Here is a table of points, one per row:
[ 19  60  -6   7 -23 -31 -17 -26  25 -39  11  17  25   1  43  13  29 -52 -28  10 -14  34  21  13
  22 -40   2 -24 -28  -9 -23 -25]
[-27  26   2   9   9 -33 -32  12  42   2 -43  55  46 -55  39  -3   6 -30  22   1 -16 -14  19 -28
  -2 -31  32  25  10  -9  23 -52]
[ 17 -37  21  17  20   3 -26  17  -8  47  58  -6 -39   8  -4 -31  54 -49 -14  12  41 -19   3 -18
   3 -17 -24 -38 -21  -1 -54  20]
[ 13 -45  25 -35   8   0  38   8 -16  56   7  14 -25  -3  60  12 -37  12  -1 -26   7 -39  13 -11
   4  16   0   5  -9  17 -29  34]
[-11   3  19 -39  11  -2  14  15  16 -12  12 -14 -40  -2 -55  11   3 -51  34  -6  -7  12   7  -6
   1  23   7   4  32  -9  -6   9]
[ -5  15  13   6   1  32 -54  35 -44  15  -7  27  -2  22  33  -3  19   5   6 -30   6 -23  13  -2
  12  14 -61  -3 -17 -30  -8  32]
[  4   4 -15 -13  14  25  10  22  16 -17 -45   4  -2  -8 -12  -1 -18  42 -13   9 -11   0   0  -1
 -12  47  -3  27  31  29  29  10]
[  1  13 -47  10 -18  13   7 -26 -28   5  -3  61 -13   4  33  10  14  26   4   3  11   5   4  -9
 -49  20 -13   2   9  -4  36 -26]
[ 29 -44  -4  39 -11 -20 -23  -3   4  -9  -6 -18  -2  22  -8 -13  16 -30  -4  26 -27   2   6   4
 -38 -26 -16 -21  24  22 -18 -25]
[  2   8 -10 -24  -1 -31 -60  25  50  -6 -14  12   2 -14 -33 -10  24   2  28   2  -9  -3  13 -26
  -6   0  27  -5  14  18 -32  29]
[ -1  27 -65  10 -33 -16 -65 -49 -40  24  17  10   9  -8  -9  29  -1 -11  13   1  -6   4 -16  46
  41 -32 -78  16 -63 -55  33   5]
[ 31 -35 -23  16  12  -7 -74  -5  -6  -9 -12   3  51 -32 -27  -7  -4  11   9  -6 -20 -11 -14  16
 -28 -16 -29 -17  10  -2  10 -11]
[ 22 -18  41 -25  18 -20 -30  20  24  28   2  -8 -11   3 -23   4  13  29  15   1  15 -30 -18 -33
 -31 -18  31 -25  -9  25  -4  -7]
[  9  16  19  -5  -2 -32  -3  18  30  -5 -39  22  21 -21 -52 -29   7 -52   6 -14 -38  -2   8   1
  12 -51 -21   5  42   6 -10 -26]
[-32  18 -26 -22  -1  22  56  13  13  20 -21  20 -38  -5 -56  14 -38  33  26   3  25  -4 -21  -9
   3  66  72 -20  32  30  -9 -25]
[ -7  69  -5 -40 -37   1  24 -36 -33 -25   9  -4   8 -33 -19  14 -20  39  24   4   0  23 -12  16
  20  13  -9  39 -32   3  16 -30]
[  3  -3 -12  -4 -13  41 -27  -3  -1 -22  -4  12  28 -27 -22  -6   7  33  17  11  28  13  -2   2
  -6 -23   2   4  61  -2 -14   3]
[ 22 -16   0   4  -6  12 -40   1  47 -29 -23  25  -8  -1  31  11  12 -32 -17   6   3   6   1  -9
 -37  11  51  -2  53  38   1 -25]
[  2 -18  25  26  22 -23  19  12  59  40  20  12  -9   6  49 -25  36 -88 -16   0   1 -12  38 -28
  -3 -56   7  13 -34 -13 -35   2]
[ 18 -18  22  35  43  32   1   4  -5   3 -29  20  19 -19   5   3 -11   5   5  11 -15  14   0  25
 -15  28 -17   7  11   5 -24  30]
[-14 -15  -3 -19 -21   8 -14 -19 -16   0 -21  23 -35  16 -11  15 -13  29 -18  35 -17  -1   5 -22
   3  59   7  14   8 -32   7 -11]
[  7  12  13  14 -17   2 -12  -5 -10  10  -1 -11  -9 -16 -52  -2 -10  52  44 -15   5  -2 -30  11
  -1  -7 -56   6  25 -20  13   2]
[ 12  59  -9   1  16 -19 -13   5  35  28 -12 -23  33 -48  14  -8  22 -64  31  -6 -11  -3   8  -9
   9 -34  43   2  37  -1   7  -9]
[ -3  -3  28  -2 -19  -7   6  18 -44  36  36 -15  13 -12  18 -14 -34 -25 -10 -26  10 -41 -10 -21
  21 -41  -4  -6 -11 -33  -6  50]
[  6 -82 -17  30  11  51 -11  14 -36  20 -20  17  19  -1 -62   1  -6  20  11   8   6 -14 -25  26
   4  50 -40  33  30 -37  21  -8]
[  6 -24  16   8  18 -10  28  31 -33   6 -19 -11   8 -14   9 -16   0  24 -35  -7 -23  -1  12 -17
  -7 -15  -4   3  10  13 -21  35]
[-11  47  23 -47  -7  -1  23 -22   0  12  20 -12 -32   9  -8   3  -3  20  27  -1  53 -38 -15  -8
  -4  47  48   9  -4   8  13 -46]
[ 28 -18   6  27  14   0 -34  31   3  22   0 -38 -53   9  -8  10 -11 -37  -8  -7   7 -12   9 -16
  32  11  33 -14  21 -11 -56  -5]
[-17 -27  39  -6  17 -35 -19 -47 -28 -23  14  -1 -10 -13  22  16  46 -11 -33 -10  25  49  -7   7
 -15  -6  16 -26 -52  45  -9  18]
[ 26  -2 -39  17 -40  11 -26 -34 -24  20   1  30  48  -3  33  14  12 -29  30  -8 -10 -34 -13   6
 -20   3 -36  17   1   9  11  10]
[ -2 -47 -29  14 -29 -18 -22 -40  -1  17  10  -5 -22  46  15  10  48 -66 -23   8  26  41 -19 -12
 -20  46  40 -20  -2 -38  10 -62]
[ -9  60  44  -9   5 -13  28  28  -7 -12   0  37  -2  15 -68   5 -22  45  13  -4 -62  -9  21  -2
  -8   5 -17  10  17   2  34  23]
[-24 -84 -21  25   3  30   6  20 -15  29  23  -2 -39   7 -43 -16  -6 -63   2   1  -4  13  11   1
 -17  16 -43  27  -2 -18 -37  25]
[ -9  17  16 -17 -48 -11 -49 -55   9 -23  16  -7 -24   3  41   7   1  10 -29  -6   5  62 -22   8
 -33  23  65 -12 -47 -39  10 -81]
[ -5  22   0 -29  16  16 -33   7 -20  48  17 -36  -4  -6  -7   8  33  -4 -24 -17  18  17 -16  -7
  20 -20  -8 -37  43   7  13  61]
[ -1  43  28 -22   2 -27  19 -18  15  -3   5  14 -11   4 -40   4  50 -33 -19  -3  -7  -1  -5  26
 -14  14   5  -1  18  24   8  13]
[ -2  20 -23  27   7 -26  11  -6 -12 -28 -20  11  23 -25 -38  -1   2 -51   7 -13 -23 -20  -8 -11
   9  16 -41 -30  -9 -31  27  44]
[-25 -51  -4   2  17  25  14  29   8 -28 -27  -3 -58  -8 -62 -13 -15  -7 -42  33 -25  24  46  25
   3  46  69   4  41  30 -23   3]
[ 28 -52 -18   4  -6 -15  -1 -32  -3  56  19  18  11  -1  87   6  32 -68  63  -6 -27  -6  -8   4
 -24 -33   8 -16 -71  -4  10   3]
[ 26 -37  46 -35  15 -29  29  -2 -35 -47  19  -6 -59 -28  12 -18   4   9 -42   3  17 -25 -26 -16
 -45  53  16 -25 -42  27   2 -20]
[  4 127  -9 -24  46  12 -19  31  10  -1 -41  37  48 -39  45  -1 -52 117  30 -16 -29 -30   4  -6
  18  -5   9  -2  29 -28  57  46]
[-36  14  -3 -34 -33   1 -20 -29  -9  -8  25  -3 -23  40  -3  -1 -10  26 -42  15  -1  70   4  12
  41  17  40   5 -60 -31  -7 -35]
[ 49 -36  -2  -1  -4  21   8  -3 -21 -23 -31   1  12  -6 -49 -24 -32  -2 -33 -24  27 -15 -10  13
 -25 -30 -28   3 -19   0  -1 -13]
[ 31  32 -54  11  -7 -39 -43 -46  30 -51   3  23  24  14  61  11   5 -44  70   7 -19   8 -19 -28
 -19 -70   3  -8  36   2  18  39]
[ 18 -32 -14   3 -13 -42 -85 -31  -3  20  21 -10  32  35  38   3   1 -96  33 -15  19 -12 -29  19
  19 -41 -53  -1 -47 -29  -7 -15]
[ -4 -93  30  -8  18  -9 -10   9  13  26  17  -6 -38  20   5  -7  29 -61 -46 -10  10  -5  -2 -16
 -16  32  34   6   2   7 -11  16]
[ 31 -62  -1  19  38 -38  -2  13   3  31   7 -22  11 -20   8 -37  -7 -23  27  -9 -12   8 -16 -22
  -5 -45 -24 -46  66  -5 -15  32]
[ 18  40  25  -5   8  -6  51   8  -6  29  23   2  16  25  96   5  -7 -20 -12 -26   4 -27  13 -30
 -20 -45 -19  19   0  20 -29  85]
[ -6  28  73 -16  22  39  31  -7 -52   4 -11  13  16 -49 -61 -13 -74  36 -26 -25 -14  -2  -8  22
   8 -10 -41  14 -36   7  -1  13]
[-28  16  -4 -11  -2  -8  26 -15  21   4   6  19   6  33 -23  -2  -9  -4  25  31 -35   5  15  12
   1  59  46  34   5  29  10 -48]
[-23  51  -2  -2   3  13  23  13 -18 -22 -37  19  57 -32 -79 -10  16  -4 -27  10 -28   3  22  -8
  44  -5 -14  58  12  -4  -3  34]
[-13  19 -13 -12  20  -4 -13  34 -19  49  11 -24   6   8 -60 -10  16   4  -2   3 -32 -14  21  -7
  67  15  37  22   0 -13 -80  11]
[ 27   6 -16   7   8   8 -49  14 -22   5 -16  33  11   1  -4  -6 -10 -12  52   1 -32 -33   2  -4
 -13 -49 -42   5  21 -25  24   3]
[-49 -75  14  21 -39  30  13 -37   2 -17   8   9 -20  36 -47  -9  -7   3 -71  32 -29  26  41  16
   3  48  37  18 -51 -25  29 -80]
Along one direction, these points spread out more than along any other. Take the direction at right angles to it along which they spread out most. Then take the direction at right angles to both along which they spread out most. Go by this last direction. For each point below, how far along it does it lie, from 0 to 99? 50 is the average, and the first point above lies past it. One standard deviation of the points above along it is 16.
[  6 -24  16   8  18 -10  28  31 -33   6 -19 -11   8 -14   9 -16   0  24 -35  -7 -23  -1  12 -17
  -7 -15  -4   3  10  13 -21  35] 30
[ -4 -93  30  -8  18  -9 -10   9  13  26  17  -6 -38  20   5  -7  29 -61 -46 -10  10  -5  -2 -16
 -16  32  34   6   2   7 -11  16] 30
[ 26 -37  46 -35  15 -29  29  -2 -35 -47  19  -6 -59 -28  12 -18   4   9 -42   3  17 -25 -26 -16
 -45  53  16 -25 -42  27   2 -20] 47
[ 17 -37  21  17  20   3 -26  17  -8  47  58  -6 -39   8  -4 -31  54 -49 -14  12  41 -19   3 -18
   3 -17 -24 -38 -21  -1 -54  20] 26
[-13  19 -13 -12  20  -4 -13  34 -19  49  11 -24   6   8 -60 -10  16   4  -2   3 -32 -14  21  -7
  67  15  37  22   0 -13 -80  11] 33
[-14 -15  -3 -19 -21   8 -14 -19 -16   0 -21  23 -35  16 -11  15 -13  29 -18  35 -17  -1   5 -22
   3  59   7  14   8 -32   7 -11] 58
[ 22 -16   0   4  -6  12 -40   1  47 -29 -23  25  -8  -1  31  11  12 -32 -17   6   3   6   1  -9
 -37  11  51  -2  53  38   1 -25] 57
[-25 -51  -4   2  17  25  14  29   8 -28 -27  -3 -58  -8 -62 -13 -15  -7 -42  33 -25  24  46  25
   3  46  69   4  41  30 -23   3] 32
[-36  14  -3 -34 -33   1 -20 -29  -9  -8  25  -3 -23  40  -3  -1 -10  26 -42  15  -1  70   4  12
  41  17  40   5 -60 -31  -7 -35] 78
[ 13 -45  25 -35   8   0  38   8 -16  56   7  14 -25  -3  60  12 -37  12  -1 -26   7 -39  13 -11
   4  16   0   5  -9  17 -29  34] 32
[ 31 -62  -1  19  38 -38  -2  13   3  31   7 -22  11 -20   8 -37  -7 -23  27  -9 -12   8 -16 -22
  -5 -45 -24 -46  66  -5 -15  32] 22
